Rotation paths and how fast each direction turns (degrees each step)
Each turn is a multiple of 5 degrees from 10 to 175, or 0.
Each row of a path follows its step; steps can be skipped.
path 1
step 0: [ 2.11  0.14  3.40  1.74 -0.04 -0.20 -1.89 -0.19  0.25 -0.60 -0.13  1.15
  0.00 -0.34  0.82  0.34  2.85  3.61  1.40  0.58  3.05  1.63 -0.72  2.87
 -0.98  2.16 -3.95  0.16  2.74 -1.17  1.28 -3.77]
step 1: [ 2.81 -0.15 -0.24 -0.18 -1.19 -1.31 -0.48 -2.91 -2.59  1.12  0.65  0.49
 -0.70 -3.90  4.69 -0.90 -0.40  0.28 -1.94  0.71  3.57 -1.33  1.41 -0.71
 -1.21 -3.72  0.69 -1.74 -2.60 -1.93 -0.97 -0.71]
step 3: [-0.87  0.78 -0.95  0.34  2.21  3.43  0.41 -0.55  1.46 -0.16  2.38  3.27
  3.21 -1.24  4.55  0.02 -3.39  2.24 -1.27  0.61  3.01 -1.45 -1.30 -0.70
 -1.68  0.73  0.22  0.60  1.17 -1.06 -0.89 -3.44]
step 5: [ 1.66  0.56 -0.15  2.63  0.19  0.46  2.16 -2.39  4.66  2.62 -2.74  0.88
  0.32 -1.96  3.32 -1.87 -0.50  1.39  1.14 -2.56 -2.30 -2.39 -0.94 -3.86
  0.49 -0.11 -0.52  0.07  1.95 -0.50 -1.03 -0.34]
step 6: [-1.94  0.14  0.99 -1.10 -3.86 -1.08 -3.59  1.10  4.65 -2.35 -1.56  1.15
  1.04 -0.75  0.24  0.13 -0.81 -0.31  0.76  0.61  3.28 -2.34  1.62  1.91
 -0.72 -0.17 -2.66  1.57  1.89 -1.04  1.75 -2.93]
step 8: [-0.96  0.27  2.86 -0.67 -2.03 -0.96  1.94  1.63 -1.79 -3.03 -4.53  3.02
  0.81 -2.54  0.03  1.66  0.83  0.95 -0.32 -2.44 -2.20 -3.19 -1.11  0.55
  0.83  0.68 -1.83 -1.60  2.25 -0.38  1.77 -1.57]
step 9: [ 1.68  1.43  0.57 -1.20  0.39  0.47 -1.57  2.07  0.48  2.17  1.09  1.49
  2.25 -0.43  3.72 -1.44 -4.86 -1.48  0.20 -2.74  2.78  0.76 -1.73  1.53
  2.00  0.38 -1.32 -1.14  0.15 -4.36  1.71  0.29]
step 10: [-0.15 -2.43  1.38 -1.10 -0.64 -0.63 -3.79  0.86 -1.78  1.72 -6.21  0.61
  2.64 -0.10  0.64  0.57 -0.82  2.60 -0.69  0.12  0.58 -1.67  1.50  0.02
 -0.29  1.33  0.00 -3.24 -2.79  2.59 -0.03  1.52]
step 11: [ 2.84  1.83 -0.10  2.60 -1.02 -0.92  0.80  0.60  0.00  2.10  0.18  1.94
  0.23 -0.09  0.86  3.25 -1.72  3.15  1.22 -2.91  0.85 -0.43 -1.53 -1.96
 -0.60  2.26 -3.61 -0.53  3.44 -1.76 -3.27  2.08]
step 12: [ 0.79  0.79 -0.14 -2.55  0.73  0.03 -4.16 -0.82  0.25  2.14 -2.00  2.29
  1.43 -1.03  0.41  3.89  1.47 -2.01 -2.35  0.33  4.34 -2.03  1.93  1.45
  1.78 -3.77 -1.03  0.26  2.07  0.18  0.76 -0.44]
step 13: [ 1.00 -1.50 -0.99 -0.18  3.20 -1.07 -0.25 -0.71 -2.56  3.26 -1.37 -0.86
 -0.72 -3.90  0.35 -0.35 -2.24 -0.34  6.04 -0.32  1.25 -0.49  1.65 -1.83
 -2.11  1.50 -1.50 -1.38  1.67  0.43  0.39  1.30]
Directions:
[-0.58  0.52 -0.48 -0.35 -0.63  1.28 -0.45  0.78  1.29 -1.33  0.03  0.56
 -0.57  0.52  0.15 -1.40  0.34  0.33  0.41 -0.71 -0.57 -0.69  0.93 -0.85
  0.03 -0.12  0.82 -1.37  0.14 -0.83  0.21  0.02]
25
[ 1.78  0.56 -0.74 -0.52 -0.86  0.75  1.08 -1.19  0.21  0.57  0.69  0.51
  0.13 -0.25 -0.37 -0.33 -1.27 -0.99  0.31  0.45  0.41  0.15 -0.67 -1.20
 -0.05  0.99  0.21 -0.88 -0.34  0.19 -0.30 -0.30]
175
[ 0.29  1.41 -1.08 -0.64 -0.44 -0.78 -0.51 -0.60  0.02 -0.39  0.42 -1.19
  0.48 -0.59  0.24 -1.05 -0.12  0.49  0.29  0.26 -1.16 -1.08 -0.10  0.49
  0.79  0.47 -0.06  1.11  0.82  1.01  1.10  0.08]
40
[ 0.57  0.86  0.06 -0.13  0.39 -0.58 -0.31 -0.32 -0.81 -0.31  0.13  1.10
  0.00  0.45  0.61  0.62 -0.58  1.58 -1.12  0.82 -0.61  0.23 -0.13  0.75
 -0.10  0.81  0.71 -0.90 -0.97 -1.22  0.90  1.03]
45
[-0.96  0.64  0.65 -0.48 -0.68  0.44  0.06 -0.09  0.13 -0.09 -0.69  0.71
  1.09 -0.75 -0.46  0.01  0.95 -0.71 -1.26  1.85 -0.16 -1.29 -0.32  0.11
  0.11 -0.77 -0.25 -0.75 -0.76  0.93 -0.48  0.16]
170
[-0.04 -1.27  0.06  0.96  0.15 -1.60  0.63 -0.05  1.27 -1.25  0.05  1.14
  0.40 -0.18  0.62 -0.76 -0.01 -0.62 -0.49  0.57  0.29 -0.27 -0.38 -0.70
 -0.15  0.61  1.24  1.27 -0.22  0.00  0.45 -0.19]
25
path 2
step 0: [-1.79  0.99  2.36 -2.72  0.68 -5.18 -1.24 -2.36  4.08 -2.13 -0.49  0.52
 -0.82 -1.60  1.13  0.65  2.85 -0.10 -1.67 -0.95  1.20  0.60 -0.84  2.93
 -1.71  3.45  2.80  1.77  1.69  0.80 -0.33  1.73]
step 1: [-3.36 -1.76  3.79 -2.84 -3.14  0.28  0.37  0.24  0.37 -0.77 -1.46  0.61
  2.69 -4.73  0.18  1.42  2.22 -0.19 -0.52  0.47  1.20 -0.35  0.84  1.34
 -0.46  0.72  2.14 -1.18 -1.04  3.33  0.70 -4.40]
step 2: [ 0.28  1.23  2.63 -0.53  0.44  0.60 -4.40  0.10  2.19 -5.05 -0.86  3.71
 -2.63 -2.95 -1.38  2.04 -0.58  1.93 -1.18 -0.86  0.47 -1.40 -0.23 -1.29
  1.17  0.02 -0.21 -0.83 -1.28  2.75  3.71 -1.80]
step 4: [ 1.76  1.44  2.76  2.32 -5.05  0.14  1.18 -0.90  2.30  0.06 -0.64  0.75
  2.79 -2.98  2.27  2.24  0.25 -1.38  2.57  0.02  0.09 -1.32 -2.34  1.05
  1.47  1.13  0.27  1.19 -0.11  5.34  1.36 -1.03]
step 7: [-1.22  0.75 -2.68  1.07 -2.16 -3.39 -1.83 -2.70  4.84 -0.29 -0.22  0.84
  3.05 -3.39  0.04 -0.59  0.12 -0.54 -0.75 -0.45 -0.30  0.98 -4.65 -1.49
 -1.47  1.97  0.19 -0.30 -0.37  3.34  2.49 -1.32]
step 10: [-1.00  2.52 -0.70  0.98  0.64 -0.84 -0.32 -1.04  4.29 -2.25 -1.73  2.35
  2.72 -4.50  0.11  0.82  3.04 -0.07 -1.05  1.73 -2.62  0.41  1.69  1.76
 -1.19  1.35  3.25  3.34 -1.28 -0.17  2.26 -0.49]
step 11: [-0.74  1.94  0.85  0.81 -0.24  2.07  0.09  3.56 -0.30  0.35 -1.06  1.46
  2.65 -3.05 -1.10  4.40 -1.04  1.03 -0.71 -0.01 -1.49 -2.42  2.81 -1.65
 -1.16  2.22  1.96 -0.61  0.26  5.56  0.58 -2.68]
step 12: [-0.59  2.42  0.09  3.67  0.97  1.68 -1.38 -1.44  5.50 -1.25 -2.12  1.71
 -1.34  1.19 -1.64  3.10 -3.23  0.19 -0.06 -1.31  1.78 -1.59  1.11  0.97
 -0.04  2.31 -2.18  0.49  0.58  2.97  3.13  0.55]
step 13: [-0.94  2.22  0.77  2.31  0.08 -0.89  2.15  0.21  4.76  1.61 -1.05  2.14
  2.49 -1.81 -2.99  0.63  3.37 -3.47  2.78 -1.82 -1.01 -0.87  0.50  1.56
 -1.36  1.29  0.76  1.19  3.94  0.87 -0.24  1.35]
step 14: [-1.51  0.51 -0.30 -0.26 -0.76 -2.41  0.20  0.61 -1.22  2.27 -2.07 -0.02
  0.11 -2.73  0.58  5.12  1.07 -3.24 -1.38 -1.16 -0.32 -2.10 -2.94  0.20
 -1.69  1.66 -1.14  1.06  1.06  5.90  1.67  0.69]
step 16: [-1.70  1.22  1.10 -1.51  0.43 -0.16  2.68 -1.71  3.07  0.83 -1.26  2.61
  0.86 -2.75 -2.92 -0.94  2.93 -0.89 -0.58 -3.10  1.22 -2.07 -0.24 -4.69
 -0.23  1.58  3.42 -2.66  0.36  0.94  2.68  0.46]
Directions:
[ 1.14 -0.68  0.43  1.49  1.47 -0.37  0.63 -0.21 -0.69 -0.17 -0.65 -0.28
 -0.36 -0.27  0.27 -0.65  1.17  0.01  1.08  0.67 -0.31  0.15 -0.07  0.05
 -0.58  0.67 -1.18 -1.11  0.27  1.02  0.68 -0.04]
40
[-0.20 -0.38  0.50 -0.62 -0.95  1.10  1.57 -0.06 -1.32  1.31  0.59 -0.19
  0.01 -0.98 -0.21  0.06 -0.56 -0.17  0.88 -0.43  0.54 -1.45 -0.03 -0.95
  0.24  0.21  0.37 -0.76 -0.30  0.99  0.05  0.02]
145
[-0.21 -0.84  1.35 -0.51  1.12 -0.05  0.89 -0.28 -0.39  0.17 -0.70  0.25
  0.13  1.33 -1.40  0.70  1.16 -0.08 -0.96 -1.52  0.64  0.07 -0.17  0.26
  0.37 -0.16 -0.02  1.06 -0.26  0.57 -0.01 -0.02]
20
[ 0.69  0.69  0.26  0.17 -0.40  0.15 -1.04  0.03 -0.66 -0.16 -0.55 -0.45
 -0.86  0.21 -0.94  1.76 -0.22 -0.73  0.51  0.03  1.22  0.73  0.61 -0.48
 -0.47  0.12 -0.53 -1.02 -1.23 -0.58 -0.58 -1.20]
110
[-0.17  0.02 -0.46  0.76 -0.38 -1.83  1.08  1.34  0.64 -0.01  0.55 -1.69
  0.16  0.08 -0.94  0.66 -0.40 -0.43 -0.11 -0.55  0.06 -0.76 -1.12  0.37
  0.24 -0.48 -0.80 -0.62  0.26 -0.56  0.26  0.34]
45
[ 0.98  0.77  0.26 -0.01  0.44 -0.39 -0.96  0.87 -0.79 -0.24  0.55  1.16
 -0.28 -0.86 -1.10 -0.13  0.81 -0.68 -0.42 -0.26 -1.68 -0.77 -0.70 -1.44
  0.23 -0.61  0.20  0.11  0.24  0.02 -0.88  0.17]
125
path 3
step 0: [-2.54  3.11  2.24 -1.57  2.06 -0.21  1.59  3.09  1.69 -1.49  1.21  0.29
 -1.34  1.03  6.30 -4.56 -1.66 -2.15  1.03  0.96  1.28 -1.25 -0.37  2.17
 -2.24 -0.09  1.37  2.50 -0.98 -0.58 -0.44 -0.12]
step 1: [ 0.18  1.14  0.98  1.10 -0.18  2.84  2.08 -1.18  5.34  0.67  2.25 -2.52
  1.05  0.28 -0.78  3.24 -0.76 -1.19 -3.87 -1.70 -0.60  0.22 -1.77  3.00
  1.34 -2.33 -1.84 -1.38 -2.82  2.48 -3.29  1.31]
step 3: [-3.88 -3.45 -0.79 -0.75  3.52  0.85 -2.40 -1.72 -0.26  0.22 -2.12 -0.09
 -0.75 -2.26  1.92 -0.49 -1.23  0.63 -2.44 -0.64  0.49 -3.86 -1.74  1.80
  3.37 -0.88 -0.64  0.28 -0.30 -4.15  1.51 -4.13]
step 4: [ 0.34 -0.98 -0.80 -2.52  0.01  4.73  1.45  0.45  1.46  0.48  4.12  0.68
 -0.78 -2.57  3.53  0.86 -2.50 -2.53  3.09  4.53 -0.70 -1.59 -2.62 -0.45
 -2.02  1.44  2.75 -0.03 -0.39  1.86 -0.58 -0.18]
step 5: [-4.01 -0.11 -1.26  1.18 -0.45  0.92 -0.07 -0.01 -1.07  2.20  1.44 -0.49
  4.86 -1.83 -4.74  3.65 -0.03 -1.52 -2.26 -1.80  2.34  1.66 -1.58 -1.91
 -2.13  0.52 -1.91 -1.31 -1.03  2.51 -2.35 -1.51]
step 10: [ 1.44 -1.63 -2.48 -1.48  2.12  0.75  1.77  0.01  1.39 -1.01 -0.32 -1.73
 -3.10  0.88 -1.89 -1.85  3.83  0.07  0.70 -1.35 -0.83 -1.70  2.79  1.85
 -0.34  0.86  0.66  1.80 -0.80 -6.43  1.81  3.88]
step 11: [-1.37 -0.20  1.06  1.80  0.12  0.82  2.72 -1.61 -1.90 -2.22 -2.45 -3.90
 -0.31 -2.29  1.11 -3.47 -2.78  1.99 -2.56  3.72  1.24 -1.72 -2.42  3.71
 -0.02  0.19  2.89 -0.65  2.30 -0.70 -2.61 -0.25]
step 12: [ 1.26  0.16 -0.12 -2.28 -0.91  2.51 -0.82  0.69  1.28  3.13  2.68  1.49
  1.78 -4.36  2.18  3.43 -1.79  3.83 -2.20  0.53  1.08  1.62  3.82  2.67
 -1.77  0.45  1.13 -2.28 -1.32  0.53 -0.29  2.52]
step 14: [-1.72 -1.20 -1.74 -2.01  1.41 -0.71  2.06 -0.76  3.99 -2.58 -0.22 -2.82
 -3.79 -2.96  1.32  1.75  1.06 -0.52 -0.19 -1.63  0.94 -1.24  2.04 -4.13
  1.78  1.41  0.01 -0.82  4.52 -3.00 -1.37  0.00]
step 15: [ 0.28  0.12  0.63  1.32 -1.29  1.19 -1.44 -2.24 -0.38 -2.25  1.73  0.57
  0.15 -1.37  1.68 -2.66 -2.43 -0.52 -4.47  3.75  4.47  0.83 -1.75 -2.15
 -1.45 -1.74  0.94  1.36  3.22  4.32  0.99  1.25]
step 16: [-2.50  1.09  2.30 -2.62  1.58  1.69 -2.24 -2.57  1.81  4.30 -0.28  1.07
 -0.22 -1.45 -0.28  0.70 -0.15  1.19  2.39 -2.23  2.36  3.54  3.51 -1.46
 -0.27 -3.23 -2.60 -0.63 -3.47  2.27  0.10  0.35]
Directions:
[-0.03  0.05 -1.16 -1.22 -0.78 -1.14  1.23  0.15  0.88 -0.58  0.73 -0.45
  0.55  1.35 -1.23  0.28  1.20 -0.25 -0.84  0.01 -0.19 -0.32  0.47 -0.60
  0.32  0.12  0.29 -0.04 -0.77  0.23 -0.76 -0.70]
90
[ 0.02  0.05 -0.47 -0.67  1.36  1.34 -0.28  0.08 -0.94 -0.49  0.43 -0.03
 -0.45 -1.07  0.55  0.46  0.77 -0.05 -1.30  0.90 -0.37 -0.63  0.47 -1.13
  0.44  0.39 -1.15 -0.84  0.03  0.97 -0.23 -0.79]
35
[-0.41 -1.39 -1.66 -0.15  0.39 -0.26  0.41  1.01 -1.27 -0.32 -0.62 -1.01
  0.71 -0.56 -0.61  0.42 -0.15  0.46  0.48  0.76 -1.30  0.77 -0.53  0.49
 -0.76  0.03  0.05  0.14 -0.45  0.07  0.72  0.87]
20
[ 1.00 -0.38 -0.64 -0.41  0.25  1.07 -0.37 -0.48  0.13  1.72 -0.70 -0.49
 -0.29  0.77  0.11 -0.89  1.25  0.60 -0.25  0.32  0.00 -0.77 -1.08  1.44
 -0.40 -0.24  0.24 -0.86 -0.49 -0.62 -0.76 -0.29]
45
[ 0.07  0.48  0.75  1.12 -0.26  0.32  0.85 -0.92  0.31 -0.57  0.36 -1.57
 -0.45 -0.65 -1.15  0.48  0.42 -0.45  1.68  0.50 -0.41 -0.26 -0.49 -0.30
 -0.12  0.55 -0.15 -1.67  0.32 -0.16 -0.65  0.18]
115
[-0.49 -0.68  0.49  0.37  0.23 -0.52 -0.55 -1.05 -0.43 -0.08 -0.69  0.06
 -0.20 -0.28 -0.55 -0.17  1.21 -0.11 -0.60  1.05  0.30 -0.02  0.35 -0.02
  1.96 -0.48  1.59  0.27  0.09  0.56 -0.18  1.62]
85
